A single turn carries every row of the set below to another of its rows. Some are shown first; where does it send the rows asked next?
j_466: [ -1   5   4  12  -3   4  13  24  10  11   8  22  -9 -30 -38 -19 -10 -27]
j_659: [ -2 -21  32  -9  -2 -16 -29   0  20   7  14   0  -7   0 -17 -22  -7  21]
j_365: [ 15  -9 -31 -10 -11  -2   5   5  17  -2  14   9 -26 -30 -44  -6  11   5]
j_43: [ 29 -16 -26 -19   4 -12  21  -4 -10  -7  -8   0   0  17 -24 -46  17 -13]
j_74: [ 14  -1  25   7 -29  19  28  24 -22  28 -10   8  14 -15  -1 -21  23 -11]
j_843: [  4  -8 -12   9   4 -17 -27   2 -14 -11  -4 -22  39  -7   0 -18 -18   2]
j_109: [ -1 -29   5 -19  23  19  11 -22  14 -18 -23  -3   0   7   4 -26   4 -13]
j_769: [ -9   4  -7  -3  -8 -10 -28   6 -22 -19   0  -9  13   9   3  14 -27 -12]
j_964: [  6   0 -13   8 -17  37  19  18  -5   3   9  30 -20  -2  14 -23 -17  40]
j_407: [ -1  21   7  31  -5  28  36   3  -7  14   9  25   1  -2  19 -12   6  -1]
j_97: [ 14  -1 -11  -4  12 -25   5   8   7  14 -25   5 -30 -12  -8  15  -7 -11]
j_73: [ 24   8  22  -7 -22  22  16  34 -32  20 -13  13  19 -14  13 -18  16   1]
j_567: [ -7 -12 -16   2  -5  18 -25   0  -2 -32  -9 -16  15 -23  -5  -1 -28 -11]
j_15: [ 39   9  -2  -6 -49  23   6 -12   0 -18   1   5  -5  -1   6  -8  38   5]
j_321: [ 12  22  17  23 -16  36  37   2 -16   4  -1  18   9 -10  18   4   8   6]
j_348: [ 11   0  -9 -18  -4 -18 -10   9  21  10 -28  14 -21  -9  -8   8  -6 -28]
j_104: [ 33  13   9  -9 -20  31  -7  21 -11 -14   7   7   3 -17  11 -42  38   1]
j_245: [ -7  -3 -17 -16  -2  -9 -28   2 -26 -18   2 -17  12   4   4  19  -7  -7]
j_376: [-17 -21   3 -20 -11  14  15 -12  -2  -3  30  19 -11  19 -28  -1  -7  24]
j_176: [  3 -10 -22  -6  11   9  35   0   5   7 -10  31  15  19 -12 -33 -24  -5]
j_64: [  0 -12 -24  -6   1  -7 -30  -2  -3 -11  -4 -16  43  -8   0  -9 -14   8]
j_884: [ 28 -13 -20  -2 -55  17  17  -6   6  11  -3  12  -9  -1  -2  -7   6  36]
j_417: [ 31  11 -19  -3 -39  14   3 -14   6 -12  13   8 -16   8   5 -24  46   1]
j_748: [ 21  17  -7  17 -12  35  14  10  -3  -9  11  26  -5 -11  20 -20  -7  43]
j_527: [-12 -23  28 -14  19 -11 -17   4  10  16  15  -3  -1 -10 -10 -13   6  26]
j_988: [ 24  -2   7 -17 -24  26  -2  30 -20  -2   4   5 -15  -8   3 -50  36  -4]
j_140: [ 11 -26   6   1  18   6  13 -26   9 -25 -23 -11 -16  15   1 -31 -12  -2]
j_398: [ 40   0 -13  -8 -50  18   7   7  -6   2  -6  17  -5   0   8  -8   1  44]
j_905: [ -2 -14 -13   4   2  10 -21   3 -17 -33  -9 -31  11 -27  -8  -1 -15 -10]
j_726: [ -4 -15  34 -12  -9   0   9   4 -23  -3  25   0  -7  17 -34 -26  11 -14]

j_64 moves to j_567
j_527 moves to j_109
Now these:
j_466 moves to j_726
j_321 moves to j_73
j_407 moves to j_74

A single turn carries every row of the set below to another of its rows. Some are shown first; where does it send the rows asked next?
j_443: [-14  18 -13   4 -12 -26 -43  -9  13  17  20 -26   6 -12   8 -27  -8 -13
   6 -28  34 -34 -30  54  -3 -27  23]
j_287: [-13 -14  14  16  12   5 -23 -11 -19 -23  -5 -34  -6  -6  44 -46  -2 -38
   9   6 -21 -21 -32  77   3 -51  51]
j_230: [ -6  48  21  10 -35   7 -36 -11   4  -1 -18 -41   3 -51  22 -43 -32 -40
 -23 -27  28   6 -48  56  26 -27  25]
j_302: [ -3   5  32 -36 -21   6 -35 -17  11   9 -16 -10  24   8  39 -67 -26 -44
 -12 -24  42 -13 -35  33  -2 -58  26]
j_684: [ -3 -18  16 -10  13  -5 -41  -5  17  -1   9 -14  -7   7  43 -29 -48 -62
   7  15   2 -34 -39  55   3 -37  64]
j_404: [  5  -3  30 -15  -5  15 -12  -1 -42 -19  10 -17   5   1  16   4  -3 -17
 -19   3   7  22 -12  62   8 -45  42]
j_367: [ -2  39  18  20 -22   6 -24   9   6   8  -8 -35  16 -25  10 -48 -43 -57
 -29 -18  58   5 -55  67   9 -53  48]
j_594: [-12  22  -5   1 -12 -25 -34 -10  21  11  24 -20   4 -12   7 -23 -11 -15
   6 -34  22 -39 -43  71   1 -37  17]
j_907: [ 15  11  -1 -32 -33  22 -13 -16 -23  14 -15 -44 -10   4   6 -34 -14 -58
   2  10 -12  20 -32  23   7 -34  56]
j_723: [  1  32  21  18 -21  -5 -18  14  22  11   1 -31  11 -26   0 -53 -31 -48
 -24 -23  51   9 -61  66  16 -53  54]
j_631: [ -6  21  21  25   6  23 -21 -25  -6   7   3 -12  37 -24  16 -44   3  -4
  12  11  41  -2 -58  40   6 -48  29]
j_318: [  6  39  25 -12 -25   9 -49 -31 -26   0 -16 -24   2 -35  35 -15 -14 -34
 -18 -11  -4   9 -34  42  23  -3  13]
j_504: [ 36  23   7 -28  -4  22 -38 -16 -13  -1 -25 -30   0   7  25 -25   2 -49
   4  -7 -21  22 -33  41  34 -16  28]
j_780: [  9  40  35 -30  11  12 -27 -10 -38  11  26 -24  -4  -9  26 -26 -33 -59
  -5   2  29  12 -25  16  -2 -29   9]
j_743: [ 39  50  16  -6  18 -21 -35  18   0  14   2 -37   7  19   7 -22 -26 -56
   4  -6   1 -11 -35  89  14 -39  23]
j_236: [-20 -13  10 -13 -15  -3 -16   8 -19  -6  20 -31 -11  -2   8 -22  -2 -38
  -8 -20 -15 -24 -18  89  18 -31  33]
j_879: [ 13  39  39 -15  -3 -12 -43  -3 -34  -1  21 -46 -11   7  26   3 -21 -28
  18  20 -10 -16 -23  62   8 -30  27]
j_741: [ -3  -1   7   6 -20  -1 -36  10  18  -8   2 -20   2 -18  10   5 -25 -20
  -6  -5   4 -13 -43  84  35 -22  72]
j_693: [ 23  19  36  -6  10  -4 -34   0  32  11   0 -15  24   3  31 -58 -37 -58
  -7 -34  44  -5 -54  70   2 -57  27]
j_777: [ 25  13  -6   4  -7  11  -6  16  -4   6   1 -34  -5 -20   0 -43  -3 -82
   5   3  13  33 -46  68  18 -40  61]
j_419: [ 11  22  28 -14   8  -2 -38   6  25  13 -11  -6  31   2  30 -54 -38 -54
 -13 -29  49   1 -42  68  13 -65  19]
j_782: [ -2   5  38  -3  24  20 -16 -10 -44 -14  16 -25 -16 -10  33 -20 -32 -51
 -10  22 -10  14 -21  47   9 -42  24]
j_695: [-13  11   4  29   6  11 -32 -30  12  19   5 -19  23 -21  22 -55 -20 -20
  20   2  19 -44 -50  50   0 -34  29]
j_126: [ 18  27  13   9  -6  -3  -3  17  -5  20 -10 -26  22  14  -9 -50 -14 -45
  -1  34  12  -9 -43  65   6 -65  71]
j_918: [  3  15  37  -8 -13  -1 -11   0 -28  10   8  -5  16  -5  17 -24   6 -24
   6  54  -8 -14 -19  49  13 -37  54]
j_823: [ -6  31   8 -14   1 -18 -32 -15  -9  19  40 -31   2 -18  12 -20 -23 -41
   3 -21  46  -9 -31  43 -17 -30  -3]
j_753: [ 38   3  12 -24  12  23 -31  10   0   1   2 -36   5  29  12 -36 -10 -69
  25 -21  15  20 -50  72  18 -53  38]
j_665: [ 16  35  34  -8 -12  28 -15 -14 -30   0  -8 -13  31 -24  17 -14  -2  -5
   2   6  29  35 -33  35  10 -47  40]
j_933: [-16  14   3  30   3   0 -24 -25  14   7  10 -15  13 -15  23 -59 -10 -29
   9   3  20 -50 -61  51  -5 -44  39]
j_76: [ 12  32  39 -30 -27  24 -35   3  -5   2 -14 -28   7 -11   6  -2 -25 -51
  -3  13   5  19 -51  63  49 -18  63]
j_609: [ 18  17  33 -48  -5  -6 -40  -9  -3   1 -16 -21   0   5  43 -21 -29 -76
   6  24  11  15 -35  40   3 -40  69]
j_920: [-17   2  27 -39 -33  15 -34 -30 -27  14 -14 -19   6   3  29 -41 -21 -27
  -6   8  12   1 -33   8   0 -50  40]

j_753 moves to j_287
j_780 moves to j_920
j_443 moves to j_419
Now these:
j_907 moves to j_404
j_684 moves to j_126
j_609 moves to j_918
j_631 moves to j_230
j_723 moves to j_594

